rotation ticks, each row followed by its count of ticks
The counts run from 0 to 140.
[118 106  81 114 103 108 115 124 139 155 163 133 118 119 144 163 135 162
 141 103 163 173 127 145 131 100 129 212 104 139 140 176 103 148 124 143
 113  76 140 109 117 159 105 133 138]
17
[147  98 140 145 184 125 168 148 159 117 129 131 163 101 159  92 116 142
 116 152 139 114 156 119 136  93 148 128 141 131 126 196 132 109  84 134
 161 123 111 113 135 126 170 143  96]
108
[126 137 144 132 128 138 118  81 140  93 134 155 109 110 128 125 119  82
 140 117 111  99 112 120 140 148 124  72 133  88 102  37 145 139 131 117
 121 188  83 165 147 149 142 129 142]
123
[136 131 175 107 131 128 112 126 114  98 151 140 104  97 117 102 116 102
 157 150 138 163 100 134 132  99 136 169 122 102 105 152  85 135 118 140
 179 121  74 112 137 161 158 119 133]
6
[136 118 138 178  93 143 127 107 141 164  81 131 108 141 121 160 171 139
 107 103 107 108 144 125 177 130 145  79 122 155 123 121 157 121  97 103
 107 112 188  94 172 134  92 148 149]
54
[128 102 147 163 153 120 156 108 135 124 125 115 146 111 135  61 150 119
  89 185 104 111 148  99 144  92 169  87 114 142  88 164 131  90 103 135
 150 147 125 121 161 132 176 128  97]
109
[103 140 130 108 163 113 100 142 146 142 174 145 133 118 137  98  97 152
 156 121 158 181 143 143 112  94 135 204 108 121 141 160 104 148 144 164
 130  75 119 145 104 170 130 127 124]
82
[104 118 124 140 182  98 154 113 134 118 157 134 179 122 137  90 106 126
 107 147 126 122 148  98 101 127 125  89 108 100 105  94 138 132 142 160
 132 170 108 174  98 111 173 115 109]
103
[148 145 154 158 123 134 108 113 139 164  86 154 121 128 136 153 136 166
 156 104 122 137 150 137 188 142 148 100 137 159 128 130 181 134  82  98
 100 106 205  85 148 144  84 159 156]
55
[141 102  72  93 144 114 141 168  99 156 132 115 156 153 101 145 125 184
 105 119 157 120 147 109 126 130 122 169 135 172 145 159 130 139 120 137
 107 106 178 111  85  85 121 104 106]
94
[ 99 157 152 115 144 107 102 129 104 168 180 142 131 149 155 102 136 133
 134 147 137 168 129  99  63 131 107 173 102 124 118 135 109 125 175 181
 114 128 128 168  93 113 139  96 128]
19
[127 136 150  81 138  94  96 109  82 150 168 169 117 130 132 121 101 143
 165 109 139 161 111 118 111 127 111 206 116 147 107 110 117 151 140 140
 132 119 150 140 134 129 165  87 159]
140
[167 101 158  68 121 126 124 132  92 100 131 158 125 106  94 132  90 129
 170  94 155 156 108 138 158 127 135 170 148 144 110 127 114 141  93 112
 159 118 123  68 141 134 135 132 150]
133
[160 129 118  81 138 154  91 167 111  99 128 123  77  97 101 157 104 136
 145  83 151 118 115 147 175 144 157 160 145 157 126 107 122 167  93  79
 170 136 119  86 152 136 128 107 139]
68
[135 111 164 175  73 140 156  79 156 112 106 157 141 135 130 139 144 113
 134 130 104 110 136 131 143 147 122  61 135 102 112 110 141 115 127 113
 101 135 116 127 161 142 123 186 165]
117
[122 129 145 112  52 152 119 131  97 117 153 137  87 145  92 142 178 105
 119 140 128 154  91 121  90 159  87 122 126 130 134 112  84 118 179 148
 117 126  87 128 129  86 120 129 145]
14
[106 128 114 118  45 159 112 119 118 123 144 125 101 144 123 178 162 123
 124 110 138 152 117 143 110 146  84 142 123 115 165 128  76 130 165 132
 114  95  85 140 118 116  79 154 138]
15
[118 123 151 149 144 130 106 105 170 108 124 141 115  92 148 140  84 144
 175 117 137 140 121 164 173 103 139 187 130 101 119 121 155 162  81 111
 135  93 126 108 160 181 119 155 175]
62
[133 142 172  92 144 137  93 170 114  75 118 127  90  92 129 112  83 118
 172 129 147 158 114 155 139 131 114 202 146 108 120 146 109 143 117 115
 161 111 100  95 134 154 135 139 151]
5
[ 90 163  74 122 122 121 122 142 119 126 165 123 126 132 136 159 117 120
 121 115 135 139 127 127  92 155 101 114 107  88 161  76 105 148 165 145
 109 134  83 196  91 120 111 118 113]
21
[ 97 174  86 140 124 141  99 161 111 137 145  99  86 128 123 135 154 104
 113 133 118 130 119 112  90 149 102 119 115 127 150  81 105 146 171 139
 130 137 102 168 110 111 119  97 100]
85
[130 121 126 102 132 107  87 119 109 152 168 164 116 125 118 154 112 164
 171  79 155 168 120 142 142 113 144 200 126 149 129 107 129 157 108 134
 115 114 169 114 116 142 118 106 159]
139
[141 136 145 124  93 142 117  63 107 132 115 153  96 122 138 133 140 101
 125 142 104  93 109 107 125 169 117  86 136 118  89  57 150 134 155 107
 107 161 122 133 166 108 147 123 188]
59
[168  79 160 110 119 123 152  96 112 129 114 152 162 121 118  85 118 124
 123 161 106  97 132 106 133 141 121 115 154 140  64 147 149  96 127 130
 108 151 144  90 156  88 199 139 165]
115
[118 140 102 161 156 129 151 135 156 103 109 109 142 111 117 131 129 120
 107 117 106 109 138 127 165 134 157  35 114 114 131  77 149 132  91  96
 136 163 139 152 133 141 108 122  98]
47
[140 113 110 136 149 132 146 146 124 125  90 123 163 145 102 154 128 146
 137  84 117 121 166 142 175 150 143  37 146 141 128 113 154 135  83 103
 122 127 171 114 122 132  95 150 110]
112
[133 159 186 149 150 118  75  98 131 140 147 166  93 105 145  86 141 115
 142 169 113 150 116 103 125 109 160 144 113 139  74 110 121 123 126 141
 158 146 128 132 161 177 160  91 150]
64
[132 129 151 110 102 139 107 114 129 109 161 141  79 104 116 110 168  96
 119 156 129 158  94 122 138 100 154 141 104 128 110 118  73 125 125 135
 173 136  66 135 162 171 140 103 108]
7
[152 116 174 126 162 101 115 105 132 156 112 176 165 134 133 125  86 163
 179 109 129 140 135 140 154 131 140 125 134 129  98 118 170 143  96 114
 112 109 198  96 141 137 139 141 169]
56
[130 142 146 159  91 151 103  94 138 115  90 138  79 114 154 165 129  99
 149 126 123  95 115 148 144 183 100 102 143 102 116  75 162 154 144 116
 103 143 115 120 157 140 114 162 189]
60
[133 102 130 126 171  90 149  96 131 158 167 145 181 134 149  92 112 146
 101 145 117 114 150 101 104 128 129 132 121 140 106 138 163 117 133 155
 104 146 157 143  97 107 174 109 135]
38
